In the data rows, the value 128 means zero.
Some points:
[ 65  90 125 159 154 105  28  97 138 100 103 155 193 120 139 167 119  85 164  73 118 162 103 114 131 117  69 182 108 104 150 161  71 122 168 153 108 136 122 109 148 122  86 149 143]
[103  76  92 149 167 125 119 157 139  82 111 117 183 104  97 134 110 130 109 141 104 145 132 135 210  98 124 204 159 129 135 127 150 113 112 155  90 120 165 160 139 139 190 117 150]
[144  98 139 142 187 125 110 147 123 105 155  96 116 141 114 162 103 150 126 129 130 106 147  82 143  79  80 109 135 147 159 176 108 127 119 170 107  91 135 107 145 143 101  71 139]
[109 158 107 159 162 129 168 144 148 135 126 122 219 121  88 137  93 185 177 128 110 155 137 109 144 153 144 118 149 128  89 132  67 153  92  56 146  79 162 127 166 118 102 197 147]
[129 194 141 141 111  59 131 143 160 162 121 189 182 140 171  94 112  92 104 117 116  94 132 192 122 122 114 104 117 129 137 115 132 170  36  95 185 132 142 173 125 114  80 137 106]
[105 121 106 149 120 129 116 171  11 158 122 118 108 166  92 167 137 119 112 111 125 149 127 143 127 147 174 161 144 147 149  95 114 101 100 126 140  95  99 111 134 188  35 129 177]
[110 114  96 119 102 151  88  97  88 170 154 106 106  85 217 104 133  85 149 180 156  89 126 154  94 110 132 173 106 113 124  58 172  85 146  99 149 174 126  75 148 113  58 165 115]
[ 89 174 118  96  88 158 191 137 166 185 157 100 142  71 110 145 140 150 180  91 159 124 153 116 131 126 155 112 124 209 151 104 107 125 161 111 125 109 149 139 100 113 214 114  90]
[ 87 144 115   0 132  83 131  78 151 119 147 182  84 153 118 118 103 100 116 128 142 149 105 136 158 143 114 140 140 115 104  98 123 121 161  52 125 166 141 133  89 119 104 108  91]
[125  69 134  94 112 114 138 101 122 112 178 152  76 110  28 177 101 130 112 116 105 202 115 141 101 153 117 187 159 175 135 116  65 113 139 224  84 118 162 138 163 121 132 133 137]
[115  86 175 154 190 131 157 148  62 110 178 121  47 137 137 189 139 132 105 101 155 146 118 153 107 131 170 175 144 145  82  92 109  88 144 110 105 132 134 130 128 161 176 138 175]
[136 112  87 127 139 128 164  56 112 137 162 120 110 151  77 136 207 104 112 140 128 158 100 143 102  72 148  94 150  59 114 135 175 128 144 133 174 121 132 148 145 126 173 171 127]
[119  79 122 149  79 124  57  90 187 107 120 118  68 117 126 158 124 138 197  82 106 189 152 173 160 118  71 176 114  88 117 143 118 108 129 166  81 148 128 116 120 123  82  80 143]
[114  87 138 123  99 177 114 116 188 198 119 116  62  93 170  83 135 121 116 182 100  72 109 124  96  81  67 114  92  72 136 184 161 115 157  85 121 164 107 105  76  95  96 158 127]
[115 127 171 124 129 107 135 123 157 131 134 156 110 113 110 100 137  67 135 139 137 145 122 151 168 160 164 116 129 118 127 107 113 126 150  91 149 169 255 126 100 128  72  98 109]
[163  96 158 113 143 169 155 152 147 117 179 124 129 193 148 104 119  89 152  76 142 142 131 117 108 126 142 140 116  93 142 113 124 103 123  81 135 155 102 152 159 141 128 138 215]
[177 108 124 141  68 140 172  37  74 101 146 190 140 129  88 139 149 132 122 187 113 103  87 137  91  63 159 110  96 131 123 134 173 124 121  83 166  98 128 163 156 108 159 110 116]
[113  85 147 106  74 176 116 104 116 122  76  92 109 138 208  99 136 216  38 151 189  82 145 138 122 145 154 156 172  93 169 101 125 124 158 129 176 145  86  81  80 140 108 166 105]
[159 135 109 153  95  96  51 163 164 112 136 157 127  86 168 144  91 132 128 150 138 163 115 128 117 178 138 160 116 174 153 183 102 118 174 149  95 117  95 128 133 136  85 154 166]
[136 159 107 127 117 146 141 172 150 138  66 128 149 123 172  93 100 177 150  82 139 109 127 120 149 175  56 124  91 178  90 143 121 125 212 157 132 107 136 126 141 122 143 137 148]
[105 191 110 139  78 141 140 136 118 169 119 127 106 146 207 118 143 166 161 112 106 108 112  83 155 174 134  91  69 148 113 122  72 158  73 144 142 121 146 147 129 128 156 167 111]
[100 128 106 121 169 170 119 168  85  15  92  67  76 154 163 106 121 167 106 123 176  89 255 139 103 147 117 120 107 155 183 162 144 118 117 143  82  89 119 151 139 155  79 154 133]
[106 212 137 132 104 131 171 147 171 171 118 110 172 151 114 108 165 192 159 122  84 106 129 103 105 127 179  99 103 134  95  74 127 107 147 158 100 111 126 146 137 129 169 111 167]
[ 59 135 123 157 124  97 107 140  25 105 172 157 157 121 145 167 131 151 122 142 132 191 143 103 129 129 164 151 174 125 108 201 142 139 102 169 105 134 123 125 152 142 140  73 155]
[122 163 158 130 133 130 113 137  82 143 161 104 122 116 147  91 142 146  68 134 171 100 100 141  95  89 155 161 121 109 147  67 190 255 136 121 151 113 119  94 126 138  94 160 136]
[123 131 151 164 133 100 111 138  84  54 132  84 255 178  97 209 159 158 112 146 152 162 124 137 128 132  69 132 107 165 146 129 102 140  68 130 113 138 116 134 142 133 102 129 154]
[190 169 108 167 148 136 117 203 121 106  76 113 117 174 115 175 105 117 103 157 128 115 164 124 128 122  90 130 180 156 161 154 107 156  72 134  95  88 106 111 143 135 212 124 123]
[149 113 135 106 103 112  77  63  98 165 121 112 169 146 167  67 151  90 103 120  71 102 130 140  78 126 101 115  78  87 151 166 123 145 123  82 138 108 128 122 120 101 136 149 134]
[125 153 103 108 148 161 153 229 143  80 114  95 118 114 126 134 113 156 151 102 121 135 127 123 145 170 151  86  85 113  78 133 121 134 175 155 165  75 119 132 125 117 191 122  91]
[172  88 132  90  83 128 157 200 133 174 123  78 125 148  91 126 106 117 178 105 130  58  93  89 178 126 175  57  96 112  95 157 120 107 156 123 109 186  86 186 158 123 203 107 143]
[108  98 178 132 111 127 179  60  96 131 167 138 103  91 128  81 160  95 137 158 130 126 106 177 122 115 132 126 165  90 145 102 134 107 160 117 122 150  61  66 178 152 138 147 108]
[156 100 129 134 161 140 104  21 124 177 150 120  94  52 101  97 116 105 136 159  90 101 112 125 130  98 102 112 106  70 151 122 147 120 179 121 158 159  67 158  94 116 148 123 166]
[132 156 151 143 210 101 231  53 112 107 167 160  63 160  88 139 103  80 118 147 150 173 105 145 159 150 186 114 195 130 130  80 165 124 177 133 105 126 132 176  97  99 161  86  55]
[112 128 128 118 115 116 145 145 166 126 104 153 136 138 149  83 125  60 113 137  78  70 145 134 125 123 118 105 171 175  87 135 133 146 139  97 159 159 146 136  60 116  95  78  81]
[146 210 129 136  94 169 194 171 132 123 134  87 154  76 147 114 156 166 151  89 136  93 104  71 143 189 149  74 192 125  91  91 130 107  44 143 112  86 124 170 138 111 168 126  92]
[150 125 125  78 209 112 184 123 174 192 134 187 155 142 150 133 154  76 107 143 163 132 134 138 145 165 162  91 150 154 102 117 145 154  65 157 140 111 137 134 106 105 106  76  97]
[104 146 152 134 100 108 108  51 231 154 149 169 125 137  53 128 133  70 125 147 127 136 150 102 130 197 147 150 132 147  87 116 157 134 115 103 163 171 155 115  95 138 128 132 101]
[142 121 132 165 134  93  63 214  64 165 125 169 229 184  82 157 110 143 132 120 139 184 137 121 126  82  91 125 125 140 163 129 130 115  87 146 130 105 163 114 142 144 147 143 109]
[145  75 116 142 186 155  50 182 217  63  31 123  54 135 101 146 123 192 115 112 132 140 143 106 138 119 106  85 140 163 166 137 146 128 173 162  92 147 101 111 129 117 148 129 122]
[214 114 121 117 135 125 156  94 172 139  55 101 110  69 181  94 148 132 127 146 116  90 112 115  78  78 103 129  69  67 150 164 158 120 164 112 136 188 107 125 110 154 112 113  85]
[174 176 113 130 106 123  87 140  98  87 115 134 139 124 118 126  97 134 119 125 104 153 131 125 124  91 126 141 121 137 112 174 126 110  30 170 138 109 131  49 131 126  92 129 159]
Along one direction, these points spread out more than along any other. Take the direction at right angles to it along which they spread out most. Go by this last direction. How far along it is each point below, from 0 to 99? 50 is the average, and the first point above lies past it. One standard deviation of the points above along it is 16.
[132 156 151 143 210 101 231  53 112 107 167 160  63 160  88 139 103  80 118 147 150 173 105 145 159 150 186 114 195 130 130  80 165 124 177 133 105 126 132 176  97  99 161  86  55] 25
[190 169 108 167 148 136 117 203 121 106  76 113 117 174 115 175 105 117 103 157 128 115 164 124 128 122  90 130 180 156 161 154 107 156  72 134  95  88 106 111 143 135 212 124 123] 46
[114  87 138 123  99 177 114 116 188 198 119 116  62  93 170  83 135 121 116 182 100  72 109 124  96  81  67 114  92  72 136 184 161 115 157  85 121 164 107 105  76  95  96 158 127] 70
[150 125 125  78 209 112 184 123 174 192 134 187 155 142 150 133 154  76 107 143 163 132 134 138 145 165 162  91 150 154 102 117 145 154  65 157 140 111 137 134 106 105 106  76  97] 28
[172  88 132  90  83 128 157 200 133 174 123  78 125 148  91 126 106 117 178 105 130  58  93  89 178 126 175  57  96 112  95 157 120 107 156 123 109 186  86 186 158 123 203 107 143] 30
[100 128 106 121 169 170 119 168  85  15  92  67  76 154 163 106 121 167 106 123 176  89 255 139 103 147 117 120 107 155 183 162 144 118 117 143  82  89 119 151 139 155  79 154 133] 67
[105 121 106 149 120 129 116 171  11 158 122 118 108 166  92 167 137 119 112 111 125 149 127 143 127 147 174 161 144 147 149  95 114 101 100 126 140  95  99 111 134 188  35 129 177] 59
[110 114  96 119 102 151  88  97  88 170 154 106 106  85 217 104 133  85 149 180 156  89 126 154  94 110 132 173 106 113 124  58 172  85 146  99 149 174 126  75 148 113  58 165 115] 70
[122 163 158 130 133 130 113 137  82 143 161 104 122 116 147  91 142 146  68 134 171 100 100 141  95  89 155 161 121 109 147  67 190 255 136 121 151 113 119  94 126 138  94 160 136] 55
[142 121 132 165 134  93  63 214  64 165 125 169 229 184  82 157 110 143 132 120 139 184 137 121 126  82  91 125 125 140 163 129 130 115  87 146 130 105 163 114 142 144 147 143 109] 54
